In the rows, 128 means zero.
Each path is a new rotation, seen through one point. The rows after it are directions, each followed by how far the rotation turns it, in degrees each step (0 if it stays put).
Each turn is a multiple of 5 degrees from 10 to 175, or 0.
Each row of a path follows its step; steps can be skipped.
Path 1:
step 3: [124 127 132 120 118 114 117 123 140 125 130 133 126 124 119 113 138 127
 133 128 128 121 127 130 131 113 120 126 128 129 126 130 125 134 127 129
 124 118 126 124 137 134 125 132]
step 8: [122 137 135 128 123 124 122 127 131 124 141 132 114 132 118 123 126 124
 132 132 128 120 128 125 118 136 134 127 131 127 130 133 141 125 143 125
 136 131 130 133 124 130 128 137]
step 9: [118 131 128 119 128 128 119 130 127 128 131 131 122 122 126 134 130 129
 135 135 124 116 116 141 128 134 129 121 130 117 130 133 129 143 133 124
 130 124 124 117 137 128 119 136]
step 15: [126 129 130 119 116 131 123 133 147 131 132 135 123 132 125 124 130 126
 131 132 118 119 128 124 139 135 127 135 124 121 140 132 123 127 137 136
 132 127 126 126 135 135 123 127]
step 16: [118 128 130 118 121 129 111 134 129 128 129 142 115 124 129 123 126 126
 127 113 123 132 120 118 121 130 122 126 126 120 128 135 137 131 132 129
 129 132 131 125 130 124 132 128]
step 17: [130 137 131 118 123 132 128 124 138 134 135 126 121 122 117 130 122 134
 130 118 122 121 125 132 128 124 119 129 131 130 132 123 139 140 141 122
 129 130 128 128 135 137 119 123]
step 21: [126 138 132 120 121 135 122 126 126 131 132 129 121 119 120 127 132 115
 128 135 127 119 136 126 130 122 133 117 133 112 131 118 125 131 131 132
 129 120 123 123 131 138 132 127]
step 23: [128 136 129 126 122 124 126 133 141 129 128 129 118 121 126 115 144 129
 121 132 121 125 122 124 125 117 118 123 131 127 135 131 133 132 126 125
 125 123 117 120 140 131 127 129]
Directions:
[129 130 131 128 131 125 130 130 128 127 129 126 125 127 127 129 129 129
 128 131 130 126 123 129 127 129 129 125 128 130 127 129 127 127 126 129
 128 125 126 127 126 130 132 132]	20
[130 129 126 126 129 131 132 127 128 127 130 127 129 129 128 125 128 128
 130 126 128 129 127 125 124 129 128 127 129 131 129 128 130 125 129 122
 130 127 123 128 130 125 128 127]	120
Path 2:
step 2: [141 135 122 122 125 117 128 133 139 128 132 138 115 123 135 126 130 139
 118 131 126 124 124 126 126 129 127 138 119 133 118 128 126 132 124 127
 108 129 133 119 138 121 131 121]
step 4: [122 122 126 128 121 129 126 137 118 126 132 121 142 142 130 123 131 129
 124 132 134 122 123 120 134 116 139 130 126 120 111 113 136 126 124 126
 126 122 136 135 135 130 132 123]
step 5: [116 127 124 127 134 117 123 128 124 143 142 137 128 131 125 123 123 123
 124 140 131 132 125 134 130 123 133 132 123 126 127 125 122 140 125 145
 117 118 129 121 128 128 117 137]
step 13: [127 127 124 130 128 116 120 141 126 140 139 122 130 122 129 133 124 129
 118 138 136 121 127 124 133 115 138 140 131 114 126 124 130 136 126 135
 125 140 132 119 130 125 121 125]
step 14: [130 129 127 121 115 131 120 120 128 140 133 140 129 128 135 125 130 118
 133 129 140 139 118 144 120 123 131 131 133 131 130 121 130 127 129 130
 120 129 144 120 132 120 129 138]
step 23: [132 120 130 121 118 121 130 130 121 133 130 131 141 140 128 131 126 129
 125 126 128 131 113 136 117 123 130 124 118 131 122 113 131 129 126 117
 126 128 133 135 151 129 126 129]
step 25: [136 133 132 122 120 137 116 130 128 126 130 140 115 127 139 128 133 122
 115 136 142 124 128 118 129 128 137 125 130 137 109 130 128 133 133 123
 126 129 135 119 125 127 127 123]
step 29: [142 132 128 132 115 137 131 127 130 132 129 133 126 132 124 140 134 124
 119 133 142 131 124 125 124 119 137 129 128 126 123 118 138 122 134 132
 119 130 146 130 122 114 132 127]
Directions:
[129 129 132 125 130 128 130 129 126 126 128 126 132 126 124 124 129 125
 122 129 127 129 128 128 129 127 127 131 128 130 127 127 129 128 132 129
 129 127 128 128 125 130 127 128]	90
[130 128 127 127 130 128 127 126 130 124 129 129 126 125 129 127 129 130
 128 127 124 132 126 128 123 128 129 130 126 128 131 126 127 127 127 125
 126 129 128 131 130 129 126 129]	85
[127 128 128 128 131 126 130 126 125 127 126 131 126 129 127 129 129 124
 125 125 126 126 127 127 130 128 130 127 126 128 126 127 129 125 125 127
 126 123 127 125 132 130 127 127]	20
[128 125 128 128 126 132 128 126 127 124 124 128 134 131 130 127 124 128
 128 129 127 129 127 129 127 126 130 129 129 130 130 130 128 127 126 128
 128 127 126 128 129 125 130 125]	95
[128 126 127 128 131 126 127 131 125 128 128 125 128 125 128 130 126 130
 131 127 128 128 131 128 131 126 129 131 126 131 129 130 131 131 130 126
 125 128 128 128 131 129 126 126]	170
[133 128 126 129 128 129 129 125 126 130 126 126 127 123 126 128 128 128
 129 129 130 128 127 128 127 127 128 129 133 130 125 130 128 129 125 127
 129 125 131 129 129 130 131 131]	95
Path 3:
step 2: [126 128 123 123 126 122 128 127 138 138 136 142 143 130 130 134 130 125
 119 123 121 133 125 139 121 136 124 129 128 127 129 126 127 144 128 134
 122 134 130 120 129 129 133 138]
step 3: [123 128 121 126 129 126 121 133 124 134 125 130 124 130 122 133 136 135
 116 126 121 120 122 137 123 139 125 130 142 130 126 121 136 139 121 131
 125 136 128 128 137 135 139 139]
step 9: [125 128 115 117 128 136 129 127 128 132 141 125 129 130 131 134 132 135
 111 123 130 123 132 118 123 135 113 126 125 129 131 128 124 140 127 136
 137 134 128 124 131 125 130 126]
step 11: [119 132 136 121 112 130 123 132 129 133 135 132 118 124 130 121 122 133
 123 125 133 131 122 131 125 126 112 127 131 118 129 126 138 133 125 131
 121 132 135 117 133 132 133 132]
step 14: [125 138 127 119 117 130 125 123 128 121 122 138 129 129 123 133 131 136
 114 127 121 114 128 134 118 126 120 122 124 125 136 123 136 129 123 141
 122 128 125 133 134 128 124 128]
step 20: [127 137 112 122 125 123 122 122 138 132 138 133 137 121 132 133 131 129
 126 132 135 122 125 139 131 127 119 130 127 123 143 127 127 134 119 130
 133 134 130 123 133 124 129 139]
step 22: [123 124 130 124 121 131 121 123 137 132 129 130 132 124 114 128 136 132
 131 117 128 126 127 134 123 128 131 127 121 128 128 135 134 138 121 141
 117 127 136 117 136 134 140 133]
step 28: [126 128 121 132 130 121 117 129 133 128 139 132 137 126 122 125 130 135
 121 133 131 126 119 125 127 143 116 127 131 136 126 124 138 128 119 137
 129 130 130 120 127 132 141 119]
Directions:
[129 127 130 125 126 131 127 132 129 132 129 127 128 130 131 132 126 131
 129 128 129 127 126 125 128 127 129 125 126 127 128 123 128 130 128 126
 126 129 126 132 128 130 127 129]	10
[126 126 124 124 130 133 131 130 125 128 124 129 127 124 129 126 129 128
 126 128 129 130 129 129 127 128 127 126 130 129 126 129 128 130 128 127
 131 131 126 130 128 126 130 130]	120
[128 129 129 128 126 130 124 130 126 127 128 131 130 128 129 126 126 127
 126 126 128 129 128 124 126 129 126 122 130 130 129 129 129 126 129 126
 130 127 132 128 129 128 125 125]	20
[128 130 127 127 132 130 126 128 129 128 128 131 131 127 122 126 129 129
 133 130 130 126 126 125 129 127 127 127 125 127 128 129 128 125 127 125
 126 130 126 127 129 127 129 128]	10
[128 126 129 127 128 128 126 124 128 128 130 132 133 128 128 127 131 131
 127 127 129 125 128 129 127 127 129 128 129 133 128 128 126 132 129 130
 129 125 126 131 127 127 131 126]	55
[130 130 129 129 130 130 126 129 128 130 126 126 128 128 126 128 128 127
 125 130 130 127 125 131 128 133 132 127 129 127 126 125 129 125 126 129
 129 124 127 130 128 126 130 125]	160
Path 4:
step 0: [125 133 138 118 135 131 130 139 129 127 121 123 134 124 120 144 149 134
 131 140 116 126 119 130 136 134 127 130 123 132 132 122 131 121 125 122
 125 126 121 126 133 135 130 140]
step 7: [138 134 129 118 124 127 130 129 133 120 121 135 118 126 141 116 130 134
 131 126 128 134 135 123 134 145 121 139 122 119 121 132 136 131 138 126
 122 116 118 126 124 138 121 132]
step 8: [129 138 126 123 129 133 118 129 125 130 134 139 125 134 137 145 121 121
 127 127 126 122 129 126 139 140 137 122 119 136 118 117 126 125 113 122
 133 133 140 121 120 131 133 126]
step 9: [121 122 130 139 123 136 136 115 119 125 141 120 135 128 115 122 120 129
 134 125 135 134 147 129 130 121 134 121 131 125 130 131 123 131 123 122
 122 144 134 131 124 126 126 122]
step 10: [120 129 132 133 127 122 119 132 128 130 117 138 136 128 119 120 127 137
 118 115 127 135 119 135 111 127 135 123 140 125 130 128 117 124 129 137
 128 127 111 134 131 122 124 135]
step 13: [138 124 129 120 127 145 133 123 122 127 116 123 116 129 108 129 133 132
 126 131 120 130 134 131 118 136 126 127 118 131 119 113 125 131 129 120
 135 133 134 131 131 133 135 131]
step 19: [118 140 133 122 132 138 132 128 135 140 134 118 123 125 131 139 125 107
 135 126 137 122 129 130 130 141 120 135 129 128 129 132 131 121 128 122
 131 133 137 123 137 131 138 132]
step 23: [134 130 126 133 127 140 122 122 142 127 120 139 132 121 132 121 140 114
 127 116 130 137 124 123 135 136 136 138 142 134 135 119 119 121 136 128
 131 127 126 130 126 116 127 129]
Directions:
[129 122 131 129 128 126 130 129 130 131 125 128 129 127 128 128 131 131
 128 128 125 126 128 126 126 125 125 127 125 130 129 130 129 125 128 127
 129 128 132 128 130 128 132 127]	25
[126 127 127 128 129 130 129 131 129 126 126 128 131 131 128 126 130 125
 124 133 131 126 129 127 127 128 127 132 125 126 129 125 129 126 130 127
 128 126 129 127 127 126 128 130]	60
[133 126 127 129 128 126 129 129 128 130 128 132 130 131 128 132 126 129
 125 125 127 127 128 127 127 129 129 129 130 129 130 128 129 132 130 125
 128 125 127 126 128 130 125 129]	110
Path 5:
step 0: [127 131 114 129 133 135 132 147 114 124 129 128 121 132 148 117 121 135
 129 121 126 132 133 129 129 130 128 128 127 130 133 128 134 122 131 127
 128 132 128 135 123 124 134 119]
step 8: [120 132 122 124 132 127 116 135 124 123 125 116 119 130 128 128 122 124
 126 131 123 132 130 127 124 131 125 118 115 127 137 123 113 120 119 131
 119 135 122 124 123 118 117 127]
step 18: [141 131 125 131 134 136 139 139 125 130 124 123 129 134 126 132 119 137
 116 125 141 116 125 135 128 135 122 131 131 132 119 135 127 119 130 130
 130 132 131 141 120 131 132 131]
step 21: [132 135 134 134 110 128 133 117 140 128 130 128 125 125 127 122 145 139
 127 126 125 125 126 123 129 127 135 123 121 131 120 144 125 134 132 126
 123 130 131 124 128 138 120 124]
step 23: [132 128 131 132 115 122 129 134 125 121 132 134 125 122 143 122 133 120
 129 126 135 127 136 130 121 128 131 130 142 107 131 129 133 133 122 138
 131 130 124 122 131 127 127 117]
step 24: [136 124 136 133 133 137 121 127 132 141 131 137 137 135 126 135 115 137
 132 125 138 132 135 124 117 135 128 123 123 127 129 127 123 125 130 130
 129 135 127 118 138 125 127 143]
step 25: [133 127 114 120 128 131 117 124 133 125 122 121 125 135 139 125 121 129
 126 123 117 118 126 129 133 132 130 123 119 124 140 135 133 139 131 130
 124 129 117 132 131 115 129 118]
step 28: [125 119 134 119 127 120 119 123 119 126 133 128 128 130 123 122 130 111
 117 127 128 127 117 124 123 121 125 121 128 138 132 126 116 134 134 124
 137 128 134 134 134 134 129 141]
Directions:
[128 127 128 128 129 133 125 125 129 129 126 130 133 125 130 127 132 129
 130 132 129 131 129 128 128 131 127 127 127 128 126 128 129 127 126 126
 127 127 129 128 128 130 131 129]	145
[125 128 127 126 128 128 133 127 127 127 131 126 128 126 130 124 128 132
 126 130 126 128 131 126 128 130 131 126 128 125 129 128 128 128 128 131
 127 126 127 130 126 126 126 131]	175
[129 129 131 129 129 128 128 129 128 125 128 127 130 129 132 128 126 124
 129 128 128 131 128 124 125 128 132 125 128 128 132 126 128 126 131 127
 127 131 129 128 126 132 128 128]	90
[126 126 132 131 126 129 130 126 127 131 130 126 128 127 127 127 125 129
 128 129 127 127 128 131 128 127 128 126 129 129 130 126 127 128 130 126
 127 131 132 128 130 125 135 128]	170
[127 128 126 126 130 128 127 126 131 127 129 127 133 132 124 126 129 126
 129 130 127 125 130 130 127 124 127 128 128 128 132 129 126 126 129 127
 126 127 125 130 131 128 128 127]	125
Path 6:
step 7: [135 125 118 122 135 127 125 133 128 131 119 120 143 121 124 119 128 119
 135 132 127 130 131 125 122 122 134 132 123 137 124 121 132 136 110 123
 135 126 118 119 128 128 128 127]
step 9: [125 127 120 131 132 129 129 124 121 135 125 134 128 126 135 142 126 125
 121 126 128 133 113 120 121 129 127 128 135 135 126 123 142 138 116 128
 120 122 130 123 126 113 135 126]
step 11: [127 127 129 127 131 132 129 135 121 118 118 131 135 119 127 146 138 140
 121 134 121 126 121 133 130 144 125 128 112 130 134 128 130 129 128 129
 135 129 127 123 124 121 124 128]
step 15: [127 125 126 115 132 126 129 135 120 137 126 135 132 127 119 128 127 124
 121 126 123 123 135 125 109 120 122 126 130 130 121 115 133 136 120 121
 130 133 115 128 124 129 116 130]
step 19: [127 121 123 119 134 132 130 128 127 133 120 116 133 112 125 133 128 138
 132 135 125 124 115 131 135 128 122 123 118 121 141 129 133 125 116 131
 124 125 127 128 118 122 130 131]
step 26: [135 121 140 133 134 125 128 130 125 118 129 140 131 135 113 130 129 132
 120 129 133 132 118 131 135 137 124 125 129 130 121 121 133 124 120 136
 125 129 129 114 121 120 128 137]
step 28: [116 133 124 125 133 130 138 124 133 121 136 137 133 129 131 129 132 135
 123 132 133 126 134 134 130 123 130 138 119 139 121 134 126 116 139 135
 129 123 127 115 121 115 130 132]
step 29: [125 124 135 122 134 121 121 132 119 133 126 127 122 120 120 141 131 126
 132 123 122 128 127 124 121 130 134 140 131 119 145 144 127 129 126 121
 124 129 130 123 134 118 131 126]
Directions:
[128 131 130 126 126 128 130 129 128 126 125 128 127 130 127 129 126 129
 129 130 128 127 126 130 127 131 127 126 126 127 130 131 129 124 129 129
 128 124 125 129 128 126 133 131]	45
[126 128 126 129 129 127 126 128 128 130 125 125 128 127 125 128 127 130
 131 126 129 129 127 130 130 131 128 128 130 131 128 129 129 130 129 125
 122 125 128 126 131 128 126 131]	145
[128 124 130 127 126 127 129 129 125 129 129 127 127 130 127 128 125 132
 129 124 127 124 128 128 131 126 131 127 131 126 129 130 127 129 130 131
 130 126 127 128 131 129 128 125]	175
[127 129 130 129 131 125 128 130 125 129 129 129 129 131 127 129 125 130
 127 131 128 132 124 130 127 131 127 127 128 129 127 126 126 129 129 129
 131 130 126 129 128 133 125 126]	70
[131 126 126 127 130 126 128 131 129 127 128 131 129 127 129 125 126 130
 123 126 129 129 132 129 125 129 127 130 128 127 129 128 127 127 131 129
 125 125 128 125 128 133 129 130]	140
[129 129 127 130 125 127 131 127 127 127 125 127 128 126 128 132 130 129
 126 126 128 130 127 127 130 127 128 130 128 128 132 128 126 127 126 130
 128 125 131 133 127 131 124 130]	135
[128 128 127 128 128 126 131 129 126 127 127 130 128 129 127 131 129 127
 130 129 126 125 131 126 129 125 127 125 125 130 123 127 125 127 133 126
 126 129 129 129 129 129 127 131]	145
Path 7:
step 1: [137 121 131 137 123 119 123 131 133 138 128 127 125 121 129 125 130 136
 126 124 130 125 132 126 129 125 126 119 137 117 131 118 134 123 141 118
 147 124 122 129 115 139 129 131]
step 4: [131 120 126 142 138 124 134 119 120 133 131 133 130 136 127 120 122 131
 146 129 142 121 141 122 129 122 131 128 124 127 121 123 134 128 125 130
 133 124 130 123 119 137 138 120]
step 7: [127 133 132 128 136 126 113 130 133 117 137 138 135 125 136 122 127 125
 138 129 125 123 124 125 129 134 134 134 130 128 127 128 142 129 121 128
 124 122 115 127 131 136 147 115]
step 14: [126 120 123 132 120 122 134 123 132 124 124 126 128 117 126 125 136 128
 143 127 140 133 134 126 138 137 133 128 136 135 117 130 121 130 135 126
 138 130 114 123 134 142 140 126]
step 17: [125 133 129 134 128 119 117 131 128 141 137 124 118 116 130 123 131 127
 139 132 124 122 134 122 123 135 135 126 125 138 128 117 127 123 140 134
 126 114 135 126 131 138 138 121]
step 22: [129 135 128 135 137 126 124 129 131 130 127 130 114 127 135 113 132 119
 143 125 121 122 124 120 114 124 127 124 136 126 119 121 132 129 132 137
 111 131 132 130 131 134 132 120]
step 23: [132 141 126 133 139 133 122 129 138 130 116 134 126 134 139 125 124 124
 133 133 117 130 134 126 137 118 123 125 140 114 125 134 127 130 126 117
 131 126 129 134 139 136 137 129]
step 26: [122 132 118 130 133 128 125 125 126 125 115 123 130 124 129 122 135 131
 129 126 140 136 124 127 123 127 127 120 137 128 121 135 124 127 144 116
 138 130 116 123 123 142 141 136]
Directions:
[126 129 128 132 127 128 129 128 124 133 127 127 126 132 129 128 127 125
 130 130 126 129 130 126 127 126 130 128 125 127 130 128 127 129 127 127
 126 127 131 130 131 130 127 127]	60
[129 127 126 130 125 128 130 130 129 132 126 127 128 128 127 124 129 131
 128 129 130 129 126 128 130 133 126 126 127 129 130 128 127 130 126 129
 127 124 125 128 128 128 128 132]	25
[127 126 128 131 128 124 129 128 129 127 130 127 129 127 131 125 128 127
 126 127 124 128 128 130 127 126 128 125 128 133 126 126 130 127 127 125
 126 129 131 127 124 129 126 132]	155
[128 129 133 125 128 124 126 134 130 130 129 129 128 128 131 127 128 129
 128 126 124 126 126 127 130 126 128 128 127 126 128 127 128 129 128 129
 131 126 127 127 132 129 127 129]	65
[126 126 124 125 127 129 126 130 129 126 128 125 123 128 127 128 131 126
 127 131 126 127 132 125 129 126 129 128 129 130 130 127 127 127 126 128
 129 126 126 125 125 127 126 126]	95
[127 131 131 128 128 132 126 131 127 129 130 130 130 127 127 127 130 128
 126 126 125 129 132 126 131 128 127 126 130 127 128 130 126 129 129 129
 126 129 130 131 125 125 128 129]	145
[128 133 129 125 123 125 130 127 125 127 128 129 129 126 126 124 131 129
 130 125 129 126 131 127 126 127 128 127 126 130 127 127 130 128 125 129
 127 128 127 128 130 127 130 125]	145
[127 128 126 125 127 127 129 128 125 129 127 128 130 133 132 127 128 131
 127 127 129 131 127 123 128 129 129 132 129 130 125 128 128 127 130 131
 131 129 128 130 126 128 126 128]	70
